In the rows, 128 means zero.
One hidden turn or mirror swaps the rows below in pairs. Which row is each named row swapped with?
The rows were stretched afterwards, more along some directions than others.
Q_31: [169 103 166 127 126 100 127 124 134 161 139 112 101 119 144 130]
Q_988: [172  98 151  96 109 132 150 145 144 156 160 107 116 134 133 117]
Q_787: [176 119 173 123 122 122 134 121 148 124 151 110 120 116 121 126]
Q_518: [141 122 151  92 130 118 136 132 143 160 138 130 129 115 148 138]
Q_821: [193 106 167 123 119 116 145 123 128 127 153 100 108 126 114 115]
Q_696: [142 111 141  99 114 117 131 130 125 158 132 131 123 118 137 134]
Q_454: [180 124 167  97 124 112 154 125 140 140 126 113 127 132 113 117]
Q_964: [152 114 158 121 136 101 118 112 128 151 141 113  96 114 122 147]
Q_660: [184 109 144 118 125 106 139 126 127 154 154 115 112 163 120 107]
Q_946: [169 105 147  84 115 131 153 136 154 151 145 117 131 135 127 125]
Q_63: [150 119 157 113 126 119 122 129 130 151 124 126 117 111 130 149]
Q_808: [173 116 142 130 124 113 134 125 138 132 140 105  78 131 136  91]
Q_553: [173  94 144  99 113 109 136 143 149 175 156 126 105 143 148 112]
Q_331: [185  90 156 108 116 127 139 123 153 126 161  95 105 120 134 102]
Q_521: [186  93 173 103 121 109 145 112 138 122 136 103  92 103 125 115]
Q_475: [167 106 146 126 136 111 122 128 139 144 157 111  91 126 135 118]
Q_948: [156  98 172  99 135 119 124 126 146 140 145 112 126 106 144 141]
Q_347: [145 118 141  96 129 115 134 152 139 172 139 132 103 122 151 128]
Q_755: [140 133 138 126 124 122 110 128 128 139 126 117 113 121 120 143]
Q_834: [151 134 148  99 121 115 138 134 125 140 124 114 119 113 114 127]
Q_182: [163  98 150  90 129 122 153 132 139 152 134 137 133 132 148 111]
Q_361: [164 116 165 101 138 101 135 135 145 170 145 117 118 118 163 141]
Q_822: [180 104 161 108 113 129 139 116 144 117 142 119 112 106 130 116]
Q_578: [168 121 160 101 114 131 147 133 133 130 132 118 134 115 127 131]
Q_720: [178  95 161 107 124 122 143 112 139 110 137  93 104 105 128 105]
Q_360: [168 116 162 103 105 140 135 137 146 146 163 105 120 131 117 132]
Q_84: [149 124 126 101 117 110 120 135 128 165 144 121 114 135 126 126]
Q_150: [163 122 146 122 122 128 135 120 127 114 123 103 110 113 102 119]
Q_863: [172 105 164 109 132  98 134 114 139 149 126 106 103 104 153 120]
Q_913: [146 122 126  96 115 113 131 127 139 154 130 127 127 123 128 131]
Q_710: [175 125 156 123 133 116 142 135 144 148 148 106 101 129 134 123]
Q_278: [153 115 159 107 127 118 118 128 146 144 148 109 127 110 138 134]
Q_109: [157 118 155 128 116 122 119 129 125 128 148 107 109 114 118 138]
Q_800: [150 113 152  70 125 131 149 142 142 159 125 130 133 115 136 135]
Q_884: [176 110 177 116 130  96 124 126 129 178 159 103  99 138 132 143]
Q_785: [173 113 143 132 129 114 126 116 131 129 142 111  78 126 129 113]
Q_761: [149 107 135 125 112 139 124 128 133 127 152 112 108 127 120 107]
Q_907: [189 117 160 132 130 108 136 111 125 131 134 106  90 130 112 119]
Q_476: [150 127 170 119 147 112 129 135 140 151 137 109 109 112 148 144]
Q_695: [181 136 159 127 134 104 139 127 125 154 153 110 101 150 110 129]

Q_454 swaps with Q_553
Q_964 swaps with Q_761
Q_109 swaps with Q_476

One hidden turn or mirror swaps the rows below in pairs. Which row is each named row swapped with?
The rows were stretched afterwards, more along some directions than others.
Q_754: [139 136 121 141 122 112 173 104 135 123 152 119 113 114 108 142 133 127
 161]
Q_826: [145 147 123 126 132 133 150 116 140 138 161 117 113 112 123 134 141 126
 122]
Q_288: [135 148 120 136 125 116 182 110 135 129 150 125 106 113 121 132 137 126
 158]
Q_511: [109 123 122 148 127 105 146 115 139 147 124 111 125 128 128 121 117 121
 136]
Q_55: [108 142 125 120 107 110 164 143 102 126 117 138  90 133 117 139 114 105
 142]
Q_73: [153 148 120 114 123 118 166 126 118 115 156 127 108 105 122 149 144 144
 149]
Q_309: [112 140 126 122 112 103 166 142 103 124 120 135  90 133 119 137 111 106
 141]
Q_90: [112 166 113 136 125 122 168 141 103 147 140 142  85 118 132 138 126 100
 138]
Q_209: [142 127 133 139 129 101 149 138 111 125 120 121  99 126 116 136 105 111
 125]
Q_127: [153 144 117 112 121 122 159 129 137 127 119 118 121 104 134 138 151 149
 152]
Q_352: [118 133 121 136 129  90 144 152 116 126 128 152 114 113 126 144 115 127
 147]
Q_334: [132 125 128 139 130  85 147 149 109 120 115 138 110 121 121 141 103 124
 141]
Q_445: [149 129 136 139 127  89 149 134 114 115 118 118 106 128 115 138 101 116
 126]
Q_657: [107 141 126 127 113 110 163 142 106 131 124 136  86 138 120 137 112 101
 135]
Q_830: [152 138 125 117 126  99 150 145 105 114 134 132 100 104 125 154 131 140
 142]
Q_588: [108 137 118 130 120  88 170 123 131 128 116 125 114 106 126 121 124 132
 154]
Q_670: [123 132 121 129 137 106 148 155 112 130 130 133 101 113 132 141 130 118
 136]
Q_91: [125 178 114 128 117 120 166 132 104 130 143 143  94 120 135 139 128 106
 137]
Q_342: [147 150 124 125 132 133 150 120 138 140 161 121 108 113 125 134 142 122
 120]
Q_359: [105 100 129 116 121 116 148 138 133 140 106 121 117 115 118 133 132 135
 157]
Q_32: [143 163 117 114 110 113 156 139 115 126 117 140 106 125 132 141 131 122
 141]
Q_641: [119 115 124 112 113 110 155 137 126 123 108 117 131 123 113 135 113 140
 169]
Q_577: [145 115 130 113 129  99 139 142 116 115 122 119 124 110 122 144 121 146
 151]
Q_312: [102 104 127 124 128 128 141 137 130 153 114 124 119 105 125 123 140 133
 140]
Q_629: [145 141 119 113 124 118 150 129 146 136 118 125 125 104 143 130 151 148
 145]
Q_232: [101 137 125 126 113 108 155 140 111 132 123 137  92 139 125 134 111 101
 135]
Q_870: [137 164 121 115 112 103 146 124 121 117 124 136 116 112 135 131 129 121
 135]
Q_950: [140 158 117 115 114 111 151 138 121 131 119 140 109 121 130 140 133 125
 144]
Q_262: [141 139 123 126 148 115 121 148 119 153 126 145 119  97 161 120 143 134
 114]
Q_925: [144 162 116 117 113 117 151 137 118 133 126 140 109 123 131 143 135 123
 137]
Q_701: [116 109 131 124 138  94 133 137 138 141 109 113 124 114 128 111 114 130
 128]
Q_195: [111 118 124 128 129 138 141 129 130 155 130 130 121 105 135 119 151 132
 131]
Q_765: [144 155 116 117 116 113 150 136 123 132 120 137 108 124 130 142 132 124
 145]
Q_647: [123 146 122 125 125 141 158 130 129 143 138 128 120 130 141 120 126 116
 137]
Q_565: [133 128 125 139 123 109 176 106 138 125 150 115 113 116 106 134 129 128
 161]
Q_400: [134 141 119 115 121 136 144 130 144 147 123 123 123 119 143 135 152 136
 138]
Q_419: [116 111 125 134 140 116 113 146 123 155 115 127 127 115 143 129 136 127
 126]
Q_354: [114 128 119 143 125 115 149 112 144 152 131 107 127 128 126 120 124 125
 136]
Q_505: [138 140 118 151 130 131 170 120 128 151 155 118  98 113 109 145 138 122
 134]
Q_21: [120 135 117 124 141 123 123 149 124 151 137 151 121  93 142 132 155 128
 130]
Q_283: [112 164 113 141 132 120 167 147 103 147 139 140  84 124 136 134 119  99
 136]
Q_289: [153 135 117 109 115 111 166 128 128 117 111 112 120 104 122 141 146 156
 166]
Q_706: [116 125 120 122 137  99 132 147 110 138 108 141 113  94 141 120 133 132
 136]
Q_301: [143 140 126 124 146 129 122 137 128 147 140 136 130 110 161 117 140 128
 113]
Q_749: [166 159 117 128 130 120 151 136 112 122 152 138  99 105 135 152 146 131
 127]
Q_369: [118 109 131 127 142  98 135 132 141 142 115 113 127 110 128 111 117 132
 127]
Q_152: [151 140 121 110 126 114 162 131 118 115 145 126 113 104 125 147 142 147
 153]
Q_669: [147 140 124 118 127 108 146 132 122 113 141 140 117 103 134 146 149 134
 154]
Q_690: [130 122 123 126 148 127 124 140 128 160 132 131 131 106 151 118 143 140
 117]
Q_13: [128 134 124 139 128  83 149 151 115 123 125 146 110 119 126 146 110 124
 141]
Q_484: [126 118 123 129 149 118 126 141 128 159 122 128 129 106 149 113 136 141
 120]
Q_820: [136 165 125 121 113 107 148 119 118 119 133 133 112 115 130 132 127 114
 128]
Q_440: [105 114 121 143 123 108 147 124 137 152 123 111 122 127 118 132 119 131
 142]
Q_865: [106 103 127 125 125 127 148 137 130 155 116 116 108 111 117 133 135 132
 143]

Q_32 swaps with Q_55
Q_312 swaps with Q_127
Q_91 swaps with Q_334

One hidden turn or mirror swaps the rows below in pairs. Which row is each named row swapped with?
The rows were stretched afterwards, more along some directions than others.
Q_85: [139 135 140 133 137 124 116 124 123 107 112 121 128 140 134 125 106]
Q_287: [136 155 132 123 130 137 112 137 117 107 127 151 146 125 141 153 120]
Q_242: [150 133 135 137 153 145 127 123 142 130 108 126 136 140 139 128 130]
Q_535: [126 131 144 112 127 159 126 129 122 114 109 142 129 124 128 134 131]
Q_240: [138 139 148 138 132 136 136 119 134 114 122 139 139 148 130 132 147]
Q_146: [122 130 122 137 160 128 122 128 111 134 117 124 131 126 129 150 108]
Q_495: [128 136 142 122 115 148 129 141 141 120 123 148 115 128 126 140 136]
Q_314: [157 144 162 116 136 130 128 121 144 123 117 128 126 135 105 114 138]
Q_409: [121 128 141 121 125 130 122 141 121 104 114 134 133 125 133 131 120]
Q_559: [144 147 132 128 118 127 111 129 144 107 129 127 113 131 131 127 115]
Q_759: [133 144 138 107 106 153 110 148 108 101 116 142 127 111 140 144 112]
Q_905: [127 132 129 114 127 147 124 140 137 122 120 134 125 138 116 134 153]
Q_164: [134 134 131 122 131 141 118 145 124 133 137 140 138 120 129 132 113]
Q_681: [158 119 137 119 132 146 130 143 122 146 111 118 113 130 117 114 121]
Q_198: [121 137 130 129 135 145 112 130 121 107 129 129 118 121 145 151 117]
Q_668: [134 111 117 134 134 135 111 155 116 147 143 136 100 135 117 127 116]
Q_394: [149 139 146 120 133 117 119 122 123 120 121 141 135 141 115 120 142]
Q_857: [136 116 137 133 142 147 130 137 142 131 118 144 123 137 130 126 154]
Q_379: [148 134 126 122 144 144 114 148 141 133 117 121 126 136 128 134 133]
Q_770: [122 123 129 120 129 128 117 153 108 127 125 146 135 129 118 138 135]
Q_728: [130 130 158 102 119 132 108 149 115 111 114 128 111 129 106 126 126]
Q_147: [149 123 144 122 154 144 118 141 117 130 116 134 152 129 134 130 122]
Q_967: [139 130 141 114 119 160 124 149 129 126 104 130 113 113 129 131 132]
Q_692: [145 136 149  99 134 130 120 143 110 130 110 114 141 120 112 123  99]
Q_601: [134 145 135 128 126 127 124 127 137 116 132 151 137 132 131 131 140]
Q_128: [138 136 120 140 143 130 102 131 114 121 144 155 107 131 134 151 119]
Q_698: [142 126 126 137 124 128 120 132 126 120 120 133 115 135 124 118 109]
Q_482: [140 145 149 127 137 135 135 135 144 127 132 141 135 134 116 134 134]
Q_157: [133 140 157 128 137 139 123 127 141 129 132 134 110 136 111 126 136]
Q_572: [129 126 120 133 142 132 113 144 111 127 131 142 122 123 142 142 123]
Q_744: [132 129 130 135 125 137 122 131 119 122 138 158 128 114 141 137 134]
Q_171: [125 135 116 133 126 151 129 135 153 127 115 129 109 147 118 138 151]
Q_422: [128 124 135 124 161 121 115 153 112 142 133 127 117 132 105 144 109]
Q_377: [145 133 141 108 139 136 125 155 111 129  94 105 130 121 113 129 109]
Q_961: [148 131 132 111 128 147 126 162 126 117 105 122 115 139 109 136 125]
Q_27: [137 125 127 118 131 147 103 145 114 130 126 145 100 126 120 142 126]
Q_294: [119 117 145 111 146 137 104 160 100 126 128 136 115 124 124 154 114]
Q_11: [150 148 147 108 156 137 116 126 137 119 127 137 134 118 113 145 115]
Q_886: [141 126 133 121 148 155 123 146 127 139 126 133 113 118 118 146 115]
Q_686: [123 112 128 120 124 161 121 147  99 118 104 132 104 122 134 135 117]
Q_158: [129 128 125 105 123 148 118 151 146 128 118 120 107 136 102 137 138]
Q_530: [134 129 126 114 114 164 122 148 135 115 120 123 107 115 137 141 126]
Q_414: [133 132 145 106 130 137 120 156 122 122 120 126 121 138  95 138 118]
Q_727: [126 131 113 127 117 152 123 136 124 116 122 131 108 112 144 141 122]
Q_258: [144 141 128 125 130 139 124 134 106 119 105 132 142 108 151 136 114]
Q_796: [118 131 136 121 137 140 119 158 112 134 111 114 109 127 113 137 109]

Q_294 swaps with Q_495
Q_85 swaps with Q_242
Q_686 swaps with Q_535
Q_414 swaps with Q_886

